In the data rows, 128 means zero.
Here is a table of points, one per row:
[130  76 118 233 153  94 137 101 115 103 151  78 119 110 255 123 174 112 110 146 133 105 125 158 106 176 144 132 231
 110 101 115  94 124]
[ 80 117 114 145 106 255 241 168 209 122 103 122 127 128 123 142 109 211 138 129 107 124 105 123 113 123 148 128 113
 130 135 167 144 129]
[107  99  60  62 149 231 139 132 176 117 229  70  83 163 169  91 140 107 112 115 133 105  95 126 135 106 147 133 142
 123 121 110 114 119]
[255 136 111 134 149  99 144 139 159  94 100 113 149 109 127 137  87  70 177 187 129 126 129 127 139 111 122 127 110
 127 123 142 192 254]
[124 123 137 148 157 119 116  77  84  78 122 199 138 118  81 120 230 163 173 141 170 113 125  88 123 140 129 160 129
 255  96 144 102 119]
[129 163 139 128 111 116 114 115 124 141 112 101 136 131 133 153 108  80 139  79 213 119 114 233 131  85 138 225 122
 134 230 135 152 110]
[161 117 127 104 114 146  84 108 153 165  99 255 121  94 135 135 173 143 208 115 160 123  80 137 131 129 108 100 111
 211 100 129 109  89]
[129 119 184  81 235  72 121 231 116  86 162 111 130 138  88 158  47 159 131 130 148 111 129 116  80 109 178 107 154
 145 113  89  86 105]
[185 205 122 124  94 134 108 168 129 177 127 109 130 117 157  90 130 163 118 136 151 142 115 122 112 195 114 177  91
 123 238 100  95  79]
[144 130 107 107 117 150 111 154 146 122 145  98 137  86 126 255  87 255 155 114 131 116 119 124  87 104 182  76 134
 128 148 161 119 116]
[ 86 255 123 107 118  68 158 104 143 100 114 113 103  85 115 134 150  95 103  85 164 102 123  81 121 217 116 165 127
 108 142 153 140 158]
[123 253 113 115 156 111 115 112 144 139 126 129 147 131 139 128 118 162  92 130 145 118 122 137 119 158  88 143 117
 152 246 112 117 135]
[108 159 103 121 132 135  97 127 116 108  84  93 151 136 143 108 118 125 146 154 168 255 112  89 125  79 110  96 175
  96 118 127  77 119]
[130 217 108 107  95 145 106 148 140  82  96 116  83 100  87  89  94  99 134  91 108  89 102 116 119 234  80 126 156
  84 122 108 117  74]
[177 144 120 134 116 176 127 145  69 118 113 129 152 137 104 149 154  88 100 213 130 128 102 117 121  89 100  66 119
 111 147  86 153 255]
[ 67  92 111 148  77  89  61 171 140  98 127 107 255 155  77  67  78 162 114  86  88 110  88 148  90 129  92  99 112
 117 123  94 150 109]
[135 169 121 246 132 131 142 112 112 127 102 142 144 118 202 114 147 120  94 116  93 143 128 126 149  89 129  92 255
 102 106  94 128  84]
[121 117 104 178 139  78 107 108 132 120 126  90 155 105 112 118 155 123 143 144 134 128 255 118 109 117 142 129  43
 217  97 146 102 108]
[125 155 117  94 110  92  86 126 146 131  81 179 128 150 146 118 226  86 248 120 101 122 107 125 120  67 163 107 128
 208 132 144 110 128]
[109 126 101 114 103 140 128  87  57 112 120 106  96  84  78  92  87 145 108 180 113  87  79 124  93  63 111  59 110
 110 109 125  88  87]
[109 108  79 115 125  54 129  98 135  97  68 124 100 143 121 136  78 132 101 224  68  91  94 151 105  72  86 118  93
 129  99 119 117  89]
[ 94  81 255 159 230 101  93 127 135 121 110 129 121 128 207  96 188 138  56 127 115  99 127 134 107 146 100  99  87
  90 118 147 111 123]
[151  87  97  86 115 170 131 118 119  72 103 125 231  71 139 130 103  73  95 137 128  98  98 134 127 134 118 141 122
 134 114 109  90 171]
[178  98 149 120  95 114  84 130 119  89 154 134 124 118 122 138 147 126  70 235 186 117 135 116 105 170 125 103 132
 149 123 150 255 171]
[127 188  83 137 159 128  97  70  93  99 125 119 113 104  92 112 125 152  78 126 118  97 129 134 110 253 133 110 113
 121  95 128  93 100]
[130 166 146 125  70 105  76 156 112 108 194 134 133 136 117 121  90 104 101 106  90 123 107 141 255  70 122  96  81
 138 114 158  87 132]
[120 125 140 121 130 183 192  79 197 149 179 129 122 234  79 160  75  66  96 139  90 111 124 156 136 121 155  65 158
 164 116 177  98 135]
[199  70 169 115  63 138 130 116 106 141 115  65 137 100 109  78  95 146 104  88 150 114  83 105 106 137 142 118  85
 158  97  99 121 188]
[115 117  92 198 148  97 116 112 116 133 125 108 125 154 144 145 111 136  96 102 142 253 100  98 110 149 105 127 218
 170  78  94 140 103]
[136 181 140 125 129 116 138 125 111 201 100 147 119 147 103 144  86 127 124 151  78 130 113 117 132 164 127 255 124
 148 244  96  97 115]
[106 143 106 123 137  99 135 142 104 146 210 108 118 188 113 183 173 133  96 110 124 115 123 124 197 129  72 100 121
 110  77 244 110 141]
[228 144 116 114 123 104 113 108 115 135 106 179 140 159 120 124 107 113 107 167 105 118 152  72 112  89 152 126 149
 100 137 122 151 255]
[ 73 216  63 103 143 141  68 100  83 158  96  89 117 136 160  91 119 141 120 124 149 126 129  93 128 255 170  78  86
 118 115 125 118 148]
[ 85  73 129 116  75 103  97 143 139 102 156 116  71  82  96 127  89  77 121 106  69 255 117 173  83 133 116 117 145
  97 119 147 112 125]
[107 108 255 119 183 145 156  97  92 120 117 108 115 105 242 120 105 135 126 118 127 136  97  96 129 142 138 130 198
 158 126 104 129 125]
[129  74 127 103 120 103 121  91 148 200 105 255 119  74 125 106 122 133 181 153 163 102 105 169 143 137 174 151 128
 136 113 136  89 101]
[186 166 127 145 125 161 191 112 110  77 211 120 136 251 116 104 105 156 154  88 137 136 125 159 165  94 146  89  96
 109 124 175 118  97]
[133 122 126 128 143 137 176 131  86 155 151 145 130  99 124 109 243 106 190 118  56 141 182  97 114 108 126 121  97
 227 162 101 150  83]
[142 160  92 163 158 133 117 143 125 129 135 165 148 100 100 139  98  95 106 124 163 112 135 200 104 129  97 215 134
 135 255 159 104 135]
[148 128 141 122 100  97 131 154 116 120 102  93 135 113 103  96 243  89 202  97 148 126 153 124 110 104 125  92 121
 240 107 162  95 125]
[ 96  98 108 133 109 105  58 120 117 204 135 203 113 153 149 131 144 104 106 116 249 113 107 240 103 127 162 160  86
 137  90 130  97 156]
[127  75 111 139 122  86 145 100  92 104 119 114 118 120 128 144 130 130  98 133 160 255 118 115 124 136  98 106  85
  97 126 117  89 109]
[ 90 130  95 118 142  54 128  89 137  98 248 109 118 102 103 107 128 147  81  81 156  96  90 144 255  95 125 115 135
 152  97 134 155 114]
[142 101 124 136 112 222 209 135 255 179 111 106 112 139  97 162 115 182 113 115 145 138 107  61 130 130 205 121 113
 139 128 115 128 105]
[197  93  75 134 173 132 110  93 112 139 113 122 118  78 119 140 184  94  97 201 111 110 124 100 124 107 120  90 101
  75 142 155 240  86]
[122 138 255 117 255 140 115 160 114 170 103 104 110 103 112 129 119 137 130 138  90 134 119 105 139 114 109 128 131
 107  87 105 116  95]
[146 105 143 107 102  86 132  85 101 136 114 111 122 100  78 101  85 156  85  91 129 118  98 110 112  82 128  60 112
 135 134 113 115 202]
[121 120 158 145  95 175 246 144 191  86 162 121 143 216 117  87 101 163 146 174 180 133 135  80 116 114  97 127  95
 112 133 172  99 106]
[123  40  79 124 157 107 143 109 105 131 185 113 105 150 126 106  96 135 166 106 108 116 126 102 255 171 147 125 122
  99 150 206 128 120]
[117 100 126  91 109 116 132 141 131 168  70  91 255 117 111 135 148 108 131 109 109 110 106  93 158 101  86  99 124
  73 127  86 127  88]
[ 65 100 128  97 145 119 174 255 156 116  94 140 107  80 121 203 106 158 113 144  98 130 113 124 154 126 244 102 127
 127 138 111 109 138]
[128 178 115 110 159 104 156  97 119 185 102 106 145 116 117  97 101 121 117 147 168 125 127 255 131 110 130 185 139
 141 187 149 110 120]
[129 139 147  89  93 112 122 138 137 131 204 127 168 252 142 119 113 158 159 149 119 109 149 105 169 117 135  98 130
  76 136 249 119 102]
[106 200 128 127 156 123 117  78 116 228 131 147 163 106  99  97  85 133 164 107 236 129 164 190 138  90 156 186 128
  83 176 135 154 121]
[145 111 127 107 124 115 151 211 127 106  69 104 120 137 124 255 199 255  92 105 107 100 123 136 154 126 240 170 133
  72  76 134 106 111]
[149 143 114 225 112 170  80 184 124 138  99 142 103  94 165  93 112 127  84 112 135 207 103  88 139 116 111 139 255
 151  75 140 114 105]
[108 140 215 172 163 137  91  96 150  84 116 142 136 116 255 121 107 130 137 135 105 125 132 142 133  98 121  98 150
 102 127 111 104 126]
[122  91  85  65 122 121 114 135 110 119  99 129  79  83 120  62 118 168  93 128 100 103  83  62 106  93 113 169 147
 110 122 130 150 192]
[102 236 109 134 102 103 101 135 142 102  99 110  78 163  97 141 121  86 131  89  93 113  70  97 115 206 104 134 108
 108 195  77 118 117]
[117 114 105 204 126 115 126  80 104 111 127 128 162 145 153 132 102 132 168 104 118 239 158 125 122 124 161 117 255
  87 114  97 123 134]
[141  95 119 169 107 158 124 120  50 135 104 255  89 159  80 164 150  82 179  60 215 102  93 167  93 127 116 136 113
 111 108 115 133 111]
[122 192 132 131  85 139 174 102  60  91  90 139  95 105 139 124  99 124 119 105  78 142 105 130 132 255 147 141  51
 128 165  96 118 107]
[144 156 139 113  73 180 249 187 214  69 133 154 154 119 140 152 136 200 107 132 127 132 151 155  92  94 255 101 122
  94 127 135 109 108]
[114 101 100  71 149 112 144 160 137 190 169 255 117 107 165 132 151 121 217 110 154 135 124 141  73 159  73  74 121
 159 121 115 143 116]
[129 121 127 128 108 147 154 188  91 255 141 136 129  93  99 125 161 144  86 123 192 111 115 234 106 104  55 195 152
 110 174 114 136  94]
[ 84 132 141 124 114 233 218 134 236 101 101 128 125 154 109 149 145 126 101 156 129 115 145 156 154 156 117 129 143
 117  68 211 110 149]
[103 100 149 110 108 149 124 133 114 164 133 113 106 112 112 124 204 140 250 171  94 139 131 105 155 145 117 122 143
 255 135  78  99 140]
[ 90 117 167 228 147 105 127 120 131 121  80 115 125 128 249 123  61 114 148 137 172 106 140  76 146 103 102 104 196
 124 140 133 126 140]
[100 115 113  91 129 116  87 102 129 159  96 110 125 188 153 136 159 111  72 135 143 125 121 176 122 192 134 232 138
 132 255 108 111 154]
[239 115 124 112 126 100 109 155 140 144 128 100 142 137 161 118  99 146 151 221  87 131 141 151 116 178  75 155 114
 149  63 130 255 194]
[ 99 102  68 100 115  72 150  90  98 101  79  97  99 104 147 137  84  81 149 150 133  78  80  76  71  54  91 106  71
  70 112 135  90  73]
[118 104 123  80 102 154 152 147  98 109 255 164 106 167 158 138 108 129  98 147 114 122 123  88 255 123  89 133 111
 115 129  70 120  94]
[ 99 127  96 120 137  85 116 118 140 115  84 115 107 124 144 133 158 107  68  81 102 100 255 125 127 114  92 145  85
 176  59 116 126 120]
[ 90 124 192 243 128 105  98 136 118 118 151 154 121 110 246 126  81 132 105 108  98 104 114 105  75  85 106 120 164
 145 140 154 130 132]
[106 125 131 116 109 151 156 123  85 255  85 170 104 144 158 148  85 116 144 103 187 128 144 222 149 127 118 219  78
 118 100  79 140 124]
[132 114 101 165 124 231 153 131 255 143 102 111 112 175 130 163 147 175  63  89 142 115 115 133 114 122 130 117  76
 147  98 192 135 120]
[ 68 145 140 136 122 128 113  89 162  84 162 114  99  97  72 132 224 113 191 165  99 108 204 122 120 102 119 129 140
 178 120  57 102 129]
[138 108 129  69  88 137 156 156  85 161 118 139  95  94 140  97  89 103  88  96 101 115 255 107  99 120 114  92 119
 133 117 100 118  91]
[ 74 214 157 168  84  99  97 123 143 133 137  65 114 119  64 149 134  96 167 151 101 108  99 153 115 255 123 146 130
  72 171 120 120 106]
[ 84 104 105 140 115 123 121 120 161  79 116 208 110 128 106  97 235 169 255  60 127 128  89 161 122 125  85 128 112
 141 125  86 166 142]
[128  98 141 129  63 116  64 134 122 105 144 102  96 170  79 119 167  87 108 100 111  94 244 102  84 110 176 147 150
 184 122  68 124  60]
[141 124  90 114 111 168  69 144  92 101 103  90 131 118 164 147 151 129 207 114 108 119 229 120 131 107 109 142  94
 226  96 132 103 112]
[150 130 119  91 110 154 114 113 137 150 152 123 255  66 116 147 105  53 128 100  97 100 108  81 111 128 152 131 133
 104  87  97 132 123]
[ 91 138 115  90 136 202 179 120 149 103 205 135 133 244 112 137 104 149 120 116  85 131 118 141 100  87 103 103 147
 140 134 217 139 130]
[108 110 133 100 148 175 188 111 137 137 156 116 115 229 109 107 101 150 171  89  62 127 125 109 155 128 154 190 132
 123 103 255 148 122]
[103  64 113 148 119 150  88 104 164  72 108 123  85  95  50 122  97 155 146  98 135 102 255  99 147 124  60 120 137
  85 175  76  89 147]
[145 196 141  65 112  91 111 115 140 127 109 145 130 116 140 118 135 116  89 109 147 105 131 129 107 249 108 126 146
  99 213 159 113  98]
[114 131 110 123 134 117 100  67  95 139 110 115 100 164 111 118 134 135  83 227 146 102 112  91  99  93 148 122  86
 106  67  93 202 112]
[125 111 128  93 133  90 118  91 140 128 102 146 107 103 115 133 147 101  46  89  90 255 122  99 120 109 115 146 171
 114  97 138 139  88]
These points spread out most along one direction. Take the direction at right angles to it along which they spread out most. Go by this last direction. For each point below, how far along it does it lie, from 0 to 99? The average is 50, and the first point in the table lies past the average. One standard deviation of the points above along it is 16.
[151  94 118 106 100 146  58  96 119  85  72 110 106 142 107 119 107 113 137 221 131 115 113 133 150  87 167  76 122
 106 171 114 255 104] 58
[101  84 255 218 221 132 131 134 122 126 126  73  85 129 143 158 117  75 162  77 137 117  96 102 112 132  89 140 151
  76 117  99 138 122] 60
[118  92 126 123 107 191 122 161  99 148 210 113  90 165 104 119 148  83 127 156 130 114 115  61 202 131 166 148 119
  79 130 255  85 108] 38
[ 87 123 104  47 115  94 160 124  84 102  75  75 134 132 139 124 187 110 165  84 143 110 243 143 100  91 112  63 172
 201 145 153 138 146] 70
[ 91 107  94 168 223 103 192 255 111 138 119 126 112 101 113 141 104 143 122  93 132 123 101  93 114 145 255 110  79
 133 119 106 147 134] 48
[ 97  77 130 117 142 127 125 107  70  66 110 153 255 116 110 126 132 123  91 135 130 117 117 107 100 163 105 167  88
 115  76 142 112 135] 57
[139 116 145 255  92 102 132 117  98 124 138 131 127 109 200 112 104 139 134 121  75 111 117 135 105  89 144  92 231
 113 152 135  99 123] 65
[115 180 121 102 141 140 117 107 116 222 180 105 127  63 135 109 125 156 115 144 139 141 121 176 107 146 159 210 114
 137 243 126  95 141] 22
[185 138 133 102 121 137 152 129 122 108 130 101 105  80 131 132  68 104 142 208 127 126  99 122 125 136 120 134 120
 161 106 112 255 117] 54
[215 128 141 148 150  89 147 140  99 141 103 141 130 142  81 102 174 149  83 225 103 130 151 159 157 151 118  84 140
 109 116 122 235 255] 58
[217  76 107 101 122  95 108 108 163 125 137  71  91 113  88  99 115 135 154 141  95  88  86 139  91 137 104 126 157
  71  86  83  96 168] 57
[148 112 127 124 100 148 104  92 135 165 150  92 161  61 137 113 143 117 120  66  89 120  99  87 101  88 136 119  72
  88 119 110 145 224] 57
[152  91  94 136 142 102 184 132 209 128 239 116 128 227 150 151 155  93  85 102 153 114 113  86 184 149  98 130  77
 132 108 124 103 126] 40
[ 92 124 137 111  87  95 124 148 158 188 125 219  95 130  85  92 140 131 193 167 232 124 128 214 129 120 107 153 157
  70  85  81  93 120] 46
[179 160 124 125  93 125  97 121 126  62 164 140  89 115 103 125 125 132 141 125  87 135 118 126  87  78 119 212 112
  54  74  93 171 237] 54
[171 144 208 112 255 171  56 182 121  57  99 131 115 141 125 106 118 117 122  99 118 134 122 163 133  81 173 101  90
  98 116 102 100  91] 56
